(in the rows, 128 means zero)
M: a few groups of rows, each row roughly a mix of its group's hidden directions:
M (85 x 11):
[[138 139  88  88 121 158  93 117 115 174 100]
 [154 128 138  95 119 113 160 149 140 191  95]
 [162  95 127  85 104 131 166 137 112 129  79]
 [ 84 142 157  90 134 122 105 182 132 103 144]
 [139 153 147 170 118  97 167  92 138  85 139]
 [127 123  81 134 143 167  74 110 119 167 132]
 [ 99 116 154 101 105 128 138 131  91 185  94]
 [ 99 123 146 167 114 135 166  72 111 112 157]
 [100  99 150 140 129  81 182 120 111 136 161]
 [149 139 136  71  97 130 136 113 118 112  70]
 [135  51 117 101 138 137 116 103 114 138 156]
 [ 88 124 159  92 185 123 106 121 112 110 154]
 [133 143 161 105  83 127 118 196 137 138 134]
 [138 167 155 108 109 108 149 163 165 122 176]
 [124 187  97 150 123 112 135 114 130  90 173]
 [103 118  83 177 152 137 150 122 157 168 136]
 [118  82 192 105 131 124 133 156 136 127  93]
 [154 159  99 122 153 151 134 120 175 143  76]
 [157 122 134 125  98 116 176  94 110 161  83]
 [146 154 118 175 106 143 123 190 123 147 153]
 [150 129  83 134 101 142 145  82  91  88 118]
 [109 120 120 171 144 132 155  57 117 116 140]
 [103 125 120  88  80 128 150 171 116  86 118]
 [116  92  77 136 164 142 143  76 130 126 145]
 [150 136  85 163 136 118 110 126 168 127  72]
 [ 91 136 134 165 160 126  97 150 145 121 185]
 [129 176 148  92 158 120 142 148 180 125 151]
 [112 118  73 177 139 151 131 118 159 165 126]
 [151 141 118 145  59 118 149 147 162 135 159]
 [117 149 119  98 106 112 137 155 110  76  75]
 [ 91 110  80 106  98 148 166 150 138 104 150]
 [119 166 136 112 181 117 162 142 177 143 139]
 [143 104  86 105 176 144 108 136 148 169 155]
 [119 142 120  61 175 128 126 140  88 115 131]
 [115  87  95 128 129 132 132  62 137 133  90]
 [150  98 134 106 181 117 100  85  94 130 114]
 [111 142 154  99 110 105 134 137 161 113 195]
 [158 125 166 104  92  87 172 123 108 111 108]
 [ 98 100 152 133  72 133 163 114 108  98 153]
 [123 114 154 116 160  86 189 107 111 132 101]
 [136 132  66 113 136 157  99 135 117 181 138]
 [ 82  99 101 121 133 140 100  85 158 127 165]
 [141  91 109 119  90 127 128  71 123 119  82]
 [104 102 148  90  93 106 118  94 135 100 173]
 [103 119 178 137 122 137  97  85 120  87  97]
 [123 152 191 108  95 127 129 168 110 137 157]
 [103 122 154 138 148 154  57  99 142 132 113]
 [156 142 100 162  69 132 147 147 163 147 138]
 [135 143  93 136 143 147 120 165 177 174 156]
 [133 136 148  83 189 125 113 114  84 137 142]
 [183 166 129 120 113 129 154 144 147 131  74]
 [128 119 180  88 112 106 160 153 132 149  87]
 [142  89  82 149 136 158 121 117 106 183 130]
 [133 167  96 129 146 168  97 144 183 140 131]
 [155 116 130  96  70 111 144  87 147 109 103]
 [141 111 129 153 150 140 120 135  63 133  75]
 [ 96 144 109 142 199 153 111 141 147 149 140]
 [141  77 166 153 117 121 168 104 115 144  93]
 [119  85 108 175  83 135 111 126  87 134 143]
 [114 113 102 127 164 154 142 107 136 162 191]
 [161 112 132 127  65  99 169 108 125 123 103]
 [ 85 145 122 154  84 140 180 123 132 100 149]
 [167 105  81 102 122 142 148 144 117 179 110]
 [153 112 117  71 160 115  92 149 109 122  93]
 [167 144 120 131 143 109  85 153 150 139  70]
 [156 141 161 154  98 102 101 138 135 117  69]
 [138 121 126 162 178 136 121  76 134 165 158]
 [138 102 179 146  73 131 119 146 140 154 159]
 [132 174 102  72 107 136 108 121 119 159  99]
 [137 129 157 141 161  97 180 148  86 139 100]
 [144 143 151  61 114 119 121  99 158  95 114]
 [ 82 167 159 100 123 113 110 155 129  86 145]
 [173 183  90 134 133 118 128 103 165 142 134]
 [ 77 132 190 155 122 113 124 107 114 154 122]
 [135 140  89  80 114 141 122 151 111  68 131]
 [150 163 120 147 127 130 106 176 177 167 121]
 [155 121 103 179 160 132 118 118 162  96 167]
 [156  98 153 128 102 116 180 103 113 114  84]
 [126 148 164 142 104  85 191 120 122 149 121]
 [137 171  84 162 163 129 123 129 168 144 103]
 [118 138 110 168 168 145 145  82 141 156 167]
 [ 90 112 133 174 141 147  91 103 110  91 157]
 [133 110  88 114 109 166 106  89  84 135  98]
 [133 110 136 167 114 147 129 124 164 176 181]
 [ 79 138 118 154 132 151  77 101 100 111 154]]

one row of each group, then the others: which group is each in?
[157  93 125 145 134 157 103  77 131 152  86]  P
[ 88  96 139 162 146 100 158 134  95 144 168]  E
[104 138 158 134 120 150 154 129 124 155 201]  D

[144 122 134 108  85 110 109 172 131 101  74]  D
[ 81  86 113 114 155 126 119  69 135 126 136]  E
[110 127 108  84  90 138 142 192 137 114 136]  D
[104 160 137 138 160 122 155  75  89  97 123]  D
[123 154 118 110 115 160  73 142 166 115 169]  E
[100 161  74 152 111 140 163 145 164 110 119]  D
[123 131 123 107 101 112 172 148  98  64 137]  P
[163 176 116 116 138 137 150 140 184 140  96]  E
[120  99 102 117  90 155  73  88 132 110 130]  E
